In the data rows, 128 means zero.
Here is a table of points, one per row:
[132, 29, 107, 148, 83, 81, 119, 97, 172, 128, 150, 155, 133, 51, 145, 102, 110, 88, 114, 129, 105, 111, 129, 113, 131, 103, 63, 126, 206, 88, 97, 156]
[150, 102, 117, 167, 135, 152, 97, 95, 99, 149, 193, 174, 120, 144, 47, 237, 128, 164, 164, 189, 203, 148, 183, 80, 166, 88, 116, 67, 131, 153, 137, 161]
[158, 135, 212, 71, 87, 115, 115, 211, 125, 231, 163, 154, 55, 91, 159, 180, 60, 105, 128, 160, 161, 216, 130, 104, 67, 153, 189, 186, 83, 137, 209, 56]
[166, 100, 73, 121, 228, 79, 128, 125, 95, 128, 154, 113, 153, 136, 137, 147, 127, 131, 78, 135, 92, 82, 114, 97, 110, 112, 177, 210, 60, 162, 141, 129]
[142, 103, 199, 168, 179, 117, 119, 94, 101, 202, 106, 85, 165, 129, 110, 53, 157, 128, 175, 139, 142, 163, 63, 116, 106, 127, 81, 78, 158, 108, 108, 126]
[186, 195, 47, 130, 114, 113, 84, 101, 105, 199, 94, 127, 95, 75, 125, 127, 126, 117, 169, 122, 85, 118, 150, 156, 115, 126, 76, 85, 113, 148, 95, 97]
[114, 80, 111, 139, 77, 136, 156, 111, 54, 75, 153, 151, 41, 127, 190, 151, 153, 189, 197, 92, 138, 145, 97, 107, 143, 150, 128, 219, 87, 30, 61, 199]
[123, 129, 78, 177, 207, 116, 152, 181, 78, 117, 153, 140, 174, 104, 91, 110, 186, 124, 165, 108, 166, 99, 99, 125, 48, 151, 125, 164, 154, 173, 138, 104]
[16, 174, 98, 110, 135, 109, 188, 191, 173, 149, 109, 164, 149, 114, 97, 95, 157, 180, 95, 139, 77, 142, 122, 70, 176, 141, 84, 123, 37, 101, 158, 74]
[109, 163, 181, 89, 182, 179, 181, 85, 39, 89, 164, 121, 141, 106, 110, 156, 124, 71, 100, 142, 99, 164, 171, 116, 212, 89, 62, 144, 172, 233, 108, 148]
[181, 134, 99, 124, 124, 191, 72, 191, 207, 61, 160, 66, 129, 149, 194, 199, 123, 91, 158, 157, 56, 183, 118, 125, 138, 188, 149, 102, 115, 127, 122, 113]
[149, 157, 42, 99, 111, 84, 70, 160, 64, 147, 182, 130, 74, 125, 147, 163, 129, 96, 93, 88, 86, 165, 177, 90, 65, 133, 137, 55, 155, 91, 80, 121]
[79, 120, 131, 135, 151, 182, 72, 85, 97, 170, 105, 144, 118, 150, 167, 133, 151, 91, 236, 69, 166, 97, 214, 39, 217, 156, 139, 102, 129, 108, 187, 33]
[101, 126, 137, 78, 83, 147, 186, 154, 99, 127, 134, 135, 83, 160, 156, 125, 116, 144, 135, 103, 83, 188, 100, 91, 34, 77, 190, 91, 115, 201, 132, 51]
[121, 131, 47, 134, 93, 63, 102, 120, 142, 106, 160, 85, 159, 132, 126, 141, 100, 129, 56, 132, 81, 116, 155, 84, 127, 135, 74, 131, 104, 135, 134, 106]
[169, 127, 76, 126, 190, 78, 132, 135, 168, 137, 99, 139, 230, 132, 133, 86, 92, 208, 170, 159, 151, 137, 137, 121, 128, 146, 122, 170, 130, 166, 164, 118]
[110, 120, 65, 110, 158, 130, 84, 135, 129, 91, 104, 97, 143, 180, 88, 151, 197, 217, 140, 141, 219, 82, 107, 133, 73, 167, 165, 169, 191, 135, 110, 97]
[84, 177, 104, 179, 139, 233, 155, 156, 166, 102, 13, 178, 137, 137, 110, 208, 47, 139, 88, 154, 108, 132, 113, 85, 152, 96, 169, 124, 223, 91, 177, 193]
[68, 79, 170, 129, 113, 119, 130, 237, 93, 89, 117, 102, 106, 56, 103, 113, 106, 105, 103, 175, 138, 48, 158, 176, 217, 218, 162, 91, 76, 135, 142, 108]
[72, 162, 192, 88, 128, 156, 104, 141, 164, 119, 112, 143, 174, 72, 109, 103, 131, 162, 125, 66, 86, 183, 96, 94, 129, 85, 181, 114, 128, 133, 90, 169]
[113, 202, 137, 126, 149, 166, 106, 152, 167, 150, 94, 201, 181, 36, 224, 208, 125, 79, 118, 167, 151, 73, 153, 99, 55, 144, 192, 105, 178, 88, 104, 200]
[116, 190, 203, 180, 147, 103, 116, 144, 223, 7, 120, 145, 160, 111, 146, 165, 142, 143, 85, 63, 175, 172, 151, 106, 53, 125, 118, 86, 81, 179, 123, 168]
[80, 107, 129, 54, 122, 86, 153, 80, 153, 149, 81, 137, 131, 222, 115, 122, 112, 123, 159, 148, 79, 150, 111, 53, 197, 166, 174, 123, 51, 91, 88, 152]
[72, 102, 189, 188, 97, 21, 112, 168, 113, 109, 117, 204, 139, 98, 175, 169, 174, 171, 137, 107, 93, 137, 86, 173, 208, 76, 157, 197, 177, 100, 156, 75]
[189, 152, 142, 87, 158, 115, 133, 111, 181, 93, 114, 113, 74, 97, 160, 133, 109, 118, 209, 189, 96, 194, 125, 117, 87, 160, 150, 100, 160, 153, 200, 136]
[66, 169, 165, 237, 132, 119, 173, 93, 129, 152, 147, 155, 108, 158, 215, 140, 190, 150, 122, 190, 126, 190, 177, 230, 213, 135, 145, 134, 79, 107, 125, 91]
[143, 118, 156, 198, 181, 120, 164, 67, 112, 135, 89, 91, 117, 63, 65, 156, 99, 119, 144, 79, 112, 123, 142, 135, 125, 227, 147, 89, 92, 107, 101, 87]
[73, 189, 85, 129, 151, 109, 60, 64, 147, 167, 175, 93, 97, 175, 111, 73, 122, 137, 70, 110, 157, 121, 126, 185, 120, 62, 184, 144, 155, 153, 205, 168]
[140, 105, 103, 188, 74, 160, 182, 75, 158, 169, 171, 74, 165, 159, 153, 161, 116, 146, 103, 118, 60, 86, 167, 84, 93, 126, 101, 115, 111, 112, 144, 114]
[125, 116, 85, 118, 163, 153, 70, 107, 122, 196, 117, 61, 148, 111, 117, 122, 192, 148, 148, 159, 128, 110, 127, 177, 108, 67, 173, 205, 106, 123, 184, 149]
[120, 164, 124, 114, 98, 80, 114, 115, 179, 188, 135, 185, 130, 166, 51, 126, 169, 108, 186, 83, 138, 152, 47, 62, 163, 130, 125, 96, 102, 169, 148, 202]
[119, 156, 163, 178, 154, 127, 142, 177, 127, 128, 113, 95, 147, 184, 157, 45, 120, 103, 204, 148, 145, 83, 179, 102, 87, 127, 105, 183, 145, 145, 88, 94]
[129, 172, 152, 81, 146, 129, 148, 187, 139, 153, 122, 110, 106, 152, 106, 219, 230, 63, 98, 115, 154, 94, 74, 103, 172, 137, 59, 142, 146, 186, 133, 139]
[158, 100, 147, 120, 109, 204, 98, 150, 125, 91, 124, 143, 71, 177, 55, 180, 120, 135, 153, 102, 147, 149, 179, 102, 183, 131, 97, 182, 109, 206, 121, 139]
[81, 176, 156, 56, 164, 151, 69, 92, 152, 94, 85, 153, 121, 147, 114, 158, 158, 117, 137, 106, 59, 142, 166, 156, 128, 88, 102, 148, 143, 116, 93, 109]
[86, 74, 195, 77, 200, 158, 110, 87, 77, 150, 143, 182, 149, 179, 138, 149, 28, 126, 99, 103, 133, 138, 54, 169, 35, 183, 66, 159, 145, 112, 115, 125]
[212, 125, 175, 121, 115, 165, 186, 99, 157, 168, 136, 179, 129, 129, 39, 102, 106, 79, 63, 110, 131, 20, 193, 147, 92, 72, 181, 184, 106, 76, 82, 83]
[171, 228, 119, 107, 99, 110, 90, 97, 120, 114, 140, 141, 89, 117, 138, 163, 84, 52, 136, 228, 154, 150, 78, 161, 124, 149, 126, 105, 98, 66, 103, 94]
[127, 103, 155, 128, 0, 146, 122, 172, 88, 107, 46, 65, 122, 138, 114, 54, 107, 113, 123, 130, 138, 117, 134, 106, 123, 127, 131, 105, 171, 136, 118, 101]
[134, 100, 159, 77, 62, 188, 74, 95, 140, 166, 195, 242, 188, 148, 109, 167, 197, 154, 153, 151, 162, 124, 164, 102, 184, 188, 126, 96, 132, 249, 81, 149]
[121, 34, 188, 168, 162, 131, 99, 171, 133, 169, 115, 27, 88, 125, 122, 87, 152, 109, 91, 173, 179, 146, 116, 93, 111, 68, 65, 92, 99, 103, 97, 186]
[100, 79, 43, 184, 86, 146, 179, 64, 96, 108, 77, 176, 83, 53, 223, 101, 114, 127, 134, 109, 167, 154, 92, 165, 155, 137, 113, 176, 104, 201, 86, 131]
[140, 142, 153, 166, 82, 79, 67, 118, 99, 160, 92, 93, 67, 95, 69, 110, 104, 170, 131, 59, 41, 154, 150, 171, 118, 206, 142, 136, 112, 131, 131, 147]
[44, 101, 121, 153, 172, 19, 181, 104, 168, 104, 76, 133, 32, 159, 175, 169, 164, 112, 103, 140, 179, 165, 204, 105, 145, 151, 172, 164, 189, 110, 83, 136]
[150, 89, 135, 141, 115, 82, 129, 109, 48, 99, 57, 99, 145, 74, 71, 145, 131, 93, 69, 119, 112, 137, 101, 139, 163, 214, 170, 71, 135, 113, 132, 125]
[198, 137, 154, 117, 112, 103, 143, 95, 184, 83, 225, 117, 144, 156, 137, 87, 71, 154, 104, 68, 159, 94, 158, 144, 178, 159, 174, 117, 208, 136, 136, 94]
[221, 86, 130, 81, 138, 102, 169, 86, 173, 128, 149, 98, 122, 121, 138, 100, 92, 126, 70, 140, 146, 83, 124, 115, 182, 97, 169, 140, 132, 137, 131, 105]
[168, 54, 112, 171, 107, 142, 151, 149, 185, 132, 86, 185, 110, 131, 151, 182, 158, 183, 115, 149, 115, 201, 141, 243, 154, 110, 122, 155, 88, 77, 140, 100]
[137, 110, 114, 66, 124, 93, 135, 131, 82, 102, 163, 106, 158, 110, 132, 134, 57, 101, 158, 95, 144, 163, 115, 123, 121, 73, 47, 73, 141, 66, 200, 91]
[114, 102, 123, 76, 105, 127, 163, 61, 107, 58, 175, 38, 198, 105, 108, 138, 177, 99, 140, 113, 153, 97, 152, 160, 123, 87, 141, 105, 101, 40, 161, 95]
[127, 132, 57, 88, 140, 98, 93, 139, 163, 156, 128, 100, 192, 93, 119, 84, 75, 157, 133, 101, 168, 141, 196, 175, 126, 86, 131, 183, 115, 150, 94, 144]
[91, 49, 127, 134, 141, 172, 119, 107, 148, 136, 119, 127, 93, 152, 139, 71, 167, 107, 62, 120, 85, 185, 108, 136, 57, 113, 180, 16, 125, 171, 95, 86]
[196, 178, 97, 160, 159, 142, 88, 156, 96, 108, 99, 127, 161, 203, 148, 68, 126, 100, 73, 77, 173, 140, 125, 120, 137, 131, 88, 169, 131, 115, 159, 173]
[99, 115, 107, 146, 128, 179, 161, 108, 201, 153, 202, 87, 58, 119, 120, 101, 72, 139, 137, 123, 152, 40, 87, 136, 168, 91, 78, 118, 151, 112, 166, 113]
[152, 98, 109, 120, 144, 110, 108, 168, 111, 128, 112, 64, 209, 150, 147, 97, 150, 101, 116, 155, 168, 142, 149, 122, 153, 105, 159, 210, 121, 128, 107, 172]
[72, 130, 130, 187, 80, 131, 136, 135, 160, 147, 163, 106, 183, 178, 81, 104, 125, 66, 156, 198, 111, 141, 81, 161, 66, 215, 76, 236, 216, 161, 128, 121]
[164, 193, 115, 101, 111, 219, 163, 159, 159, 91, 135, 114, 164, 67, 145, 151, 177, 98, 174, 168, 55, 155, 152, 126, 116, 131, 128, 134, 156, 106, 154, 193]
[189, 209, 173, 146, 105, 125, 182, 123, 113, 138, 90, 93, 130, 80, 153, 165, 113, 178, 146, 140, 144, 49, 89, 138, 141, 52, 142, 84, 154, 159, 113, 185]
[78, 91, 121, 123, 111, 126, 165, 157, 96, 148, 117, 97, 130, 161, 127, 97, 109, 53, 183, 121, 140, 109, 165, 215, 112, 178, 168, 73, 59, 157, 231, 232]
There is one direction along which these points spread out most. Take the direction at right angles to it along which they spread out most. Go by this last direction. For each point below, how far along it does it lie, from 0 to 99? The average is 50, and the first point in the table lies past the average. One standard deviation of the points above along it is 16.
[144, 111, 154, 126, 88, 148, 50, 100, 98, 97, 55, 149, 149, 146, 157, 100, 140, 146, 42, 165, 194, 120, 106, 99, 67, 139, 34, 108, 63, 98, 165, 84] 52
[162, 142, 113, 46, 141, 187, 166, 92, 165, 163, 191, 125, 120, 114, 141, 66, 140, 151, 72, 91, 130, 83, 164, 167, 139, 169, 134, 155, 139, 105, 149, 148] 43
[159, 184, 194, 86, 150, 122, 106, 135, 143, 131, 117, 77, 67, 152, 193, 181, 115, 170, 145, 135, 93, 13, 100, 165, 127, 112, 115, 108, 132, 160, 47, 139] 39
[139, 100, 81, 70, 107, 120, 110, 91, 141, 107, 138, 123, 119, 95, 110, 77, 153, 102, 85, 78, 115, 98, 82, 141, 134, 138, 144, 146, 197, 118, 180, 90] 51
[83, 173, 155, 107, 149, 145, 192, 132, 150, 104, 130, 139, 48, 96, 88, 68, 159, 214, 116, 136, 172, 217, 157, 121, 114, 180, 99, 117, 85, 98, 108, 135] 63
[103, 139, 84, 90, 116, 141, 168, 189, 142, 171, 128, 104, 135, 90, 81, 124, 104, 107, 132, 114, 174, 157, 62, 142, 108, 67, 116, 61, 101, 82, 26, 61] 49
[114, 124, 114, 186, 171, 162, 37, 163, 184, 54, 114, 168, 118, 130, 99, 164, 83, 38, 173, 49, 116, 129, 91, 129, 170, 52, 149, 120, 94, 129, 95, 131] 41
[133, 114, 105, 149, 174, 144, 84, 147, 87, 171, 136, 93, 210, 155, 151, 116, 85, 217, 116, 187, 138, 157, 103, 113, 141, 113, 189, 168, 161, 156, 86, 130] 46
[162, 144, 146, 186, 91, 104, 250, 141, 94, 204, 103, 172, 152, 185, 189, 178, 185, 134, 137, 62, 166, 207, 120, 204, 172, 117, 144, 141, 118, 84, 160, 106] 76
[151, 75, 128, 73, 121, 119, 126, 100, 94, 93, 93, 211, 102, 110, 84, 153, 175, 141, 191, 177, 60, 86, 184, 112, 102, 64, 77, 128, 144, 182, 151, 135] 41
[98, 183, 123, 93, 68, 49, 146, 66, 83, 53, 129, 104, 118, 134, 114, 156, 71, 129, 141, 177, 119, 78, 103, 131, 108, 86, 133, 102, 125, 171, 137, 146] 45
[134, 100, 127, 131, 157, 99, 159, 255, 84, 112, 129, 191, 113, 199, 113, 78, 90, 153, 157, 117, 78, 87, 195, 210, 150, 179, 114, 34, 179, 102, 137, 169] 59
[113, 96, 141, 154, 68, 128, 141, 109, 144, 163, 203, 104, 150, 95, 169, 156, 115, 168, 100, 67, 106, 63, 123, 104, 91, 138, 57, 121, 129, 93, 135, 168] 50
[169, 142, 137, 217, 158, 150, 106, 163, 57, 81, 210, 195, 141, 123, 69, 39, 169, 161, 128, 202, 122, 128, 68, 68, 108, 125, 175, 183, 124, 96, 146, 160] 47
[166, 125, 139, 146, 173, 136, 131, 107, 103, 121, 127, 155, 112, 175, 160, 35, 135, 103, 111, 141, 119, 108, 42, 91, 113, 127, 78, 79, 92, 93, 109, 108] 53
